In the rows, zero is written as 128.
Each named turn below is shown by a few rows before and after it. Which turns, in which order, take the first row of each later pair to the second? The first pair is answered.
j_265:
[108 161 132 133 139  93 120 144 135  84]  ->  [104 125  99 171 135 110  97 125 110 113]
[160 194 185  85 143 181 150 110  80 107]  ->  [115 231 187 147 177 126 133 134 122 112]
[120 170 121 178 182 112 102 120 119 141]  ->  [152 126 103 156 158 160 100  94  77 152]
[113 111  83 142 133 114 116 144 164 154]  ->  [136  88  81 113 113 141 122 130 140 154]
j_123:
[131 131 154 182 107 142 120 112 112 121]  ->  [142 105 107 144 127 154 128  78 109 124]
[147 108 123 116 116 144 145 108 121 126]  ->  [136 119 151 137 100 128 144 131 132 113]
[122 140 137 109 147  82 119 143 164 113]  ->  [147 169 141 126 161 111  99 147 129 143]
[126 185 149 138 157 121 131 120 140 109]  ->  [135 171 119 113 172 132 132 100 133 114]
j_929:
[125  96 129 166  84 141  97 142 117 140]  ->  [137 105 135 165  87 154  98 137 109 141]
[137 116 126 147 125 119 106 148 171 124]  ->  [160 146 141 150 130 147 108 140 140 129]
[147 121 126 118 106 127 114 181 132 166]  ->  [162 126 146 103  96 146 127 168 118 147]
Pairs:
(two turns a pair)
[ 98  92  95 143 130  97  97 101 157 108]  ->  [108 107 101 122 145 102 112  80 156  87] -> j_929 then j_123
[130 104 141 135  97 139 121 129 100 138]  ->  [121  98 112 135 115 126 115 129 114 154] -> j_123 then j_929
[126 122 142 176 120 175 123  80  83 121]  ->  [ 87  96  83 175 146 128 112  88 127 139] -> j_123 then j_929
[122 110 112 106 105 109 127 103 143 124]  ->  [146 131 105 118 120 133 112 103 112 155] -> j_123 then j_123
[ 84 119 121 117 127  93 132 112 183  81]  ->  [141 156 140 172 124 171  85 124  84 149] -> j_123 then j_265
[118 105 122 123 133 136 124 115 148 118]  ->  [136 119 135 120 135 158 124 109 132 118] -> j_929 then j_929
[138 117  80  79 101 129 145 108 160 140]  ->  [150 156  84  81 128 133 138 122 148 161] -> j_929 then j_265
[102 113 150 169  97 103 114 169 141 136]  ->  [147  99  83  95 143 153 123  96 105 141] -> j_929 then j_123
[131  83  87 104 132 114 119 106 136 124]  ->  [159 102 110  97 127 143 131  89 108 109] -> j_929 then j_929
[115 151 122 166 144 115 104 147 124 156]  ->  [127 164 172 158 120 124 132 123 125 103] -> j_929 then j_265
[135 149 100 142 159 143 101 136 108 175]  ->  [108 155 148 169 129 108 107 168 143 145] -> j_123 then j_123
[118 133 138 129 144  86 126 138 157 117]  ->  [144 139 117 105 167 114 130 111 135 125] -> j_929 then j_123
[164 124 114 119 101 141 117 157 127 133]  ->  [153 132 122 118 102 120 123 169 146 122] -> j_929 then j_265
[100 150 136 151 116 105 128 159 133 139]  ->  [ 94 119 104 118 120  99 142 135 149 124] -> j_123 then j_123
[123 116 122 146 126 125 134  80 130  98]  ->  [113 127 134 172 119 112 123 101 134 109] -> j_123 then j_929
[103 135  98  87 140 122 137 136 164 144]  ->  [123 158  99 100 149 144 121 142 139 166] -> j_123 then j_123
[105 128 121 167 109 164 109 138 114 138]  ->  [ 97 110 114 162  97 152 118 138 129 128] -> j_929 then j_929
[120 158 114 104 148 108 125 119 136 111]  ->  [103 148 116 143 141 100 107 123 138 118] -> j_265 then j_123
[ 98  74 110 161  81 115 111 154 140 128]  ->  [119  73  66 108 118 138 122 101 130 122] -> j_929 then j_123
[136 135 144 115 133 112 133 174 146 144]  ->  [157 123 137  87 127 139 146 142 131 132] -> j_123 then j_929
[141 131 157 139 117 145 143 137 149 104]  ->  [151 158 145 128 147 150 140 135 140 118] -> j_123 then j_265
[130 139 109 126 116 112 148 117 170  89]  ->  [151 165 123 176 119 147 115 128 122 132] -> j_123 then j_265
[161  91 145 133  83 185 122 146  65 153]  ->  [115  74  69 139 131 131  99 160 109 190] -> j_123 then j_929
[143 143 163 149 140 151 120 129  79 134]  ->  [133 158 170 151 147 132 125 138  91 125] -> j_265 then j_265
[131  96 128 137 104 154 135 122 119 131]  ->  [147 136 150 121 114 155 144 138 116 128] -> j_265 then j_123
[158 131 175  85 124 151 163 106 120  79]  ->  [ 98 120 126 211 156 112 104 102 135 128] -> j_265 then j_265
[122 105 128  86 104 100 151 163 160 116]  ->  [153 178 140 144 149 142 117 155 103 162] -> j_265 then j_929
[134 129 140 110 123 144 144 116 115  85]  ->  [107 155 128 146 150 111 129 138 139 103] -> j_265 then j_929
[120 145 112 143 149 126 134  88 124 119]  ->  [118 124 115 156 129 129 133  87 119 118] -> j_123 then j_265
[125 154 122 120 155 121 109 110 124 124]  ->  [120 163 137 138 147 115 111 118 128 121] -> j_123 then j_123
[122 162 148 139 153 114 124 107 135 106]  ->  [111 157 139 143 156 106 120 111 143 113] -> j_929 then j_929
[144 138 162 119 102 120 123 149 113 109]  ->  [138 114 141  96 107 112 135 133 126  97] -> j_123 then j_123
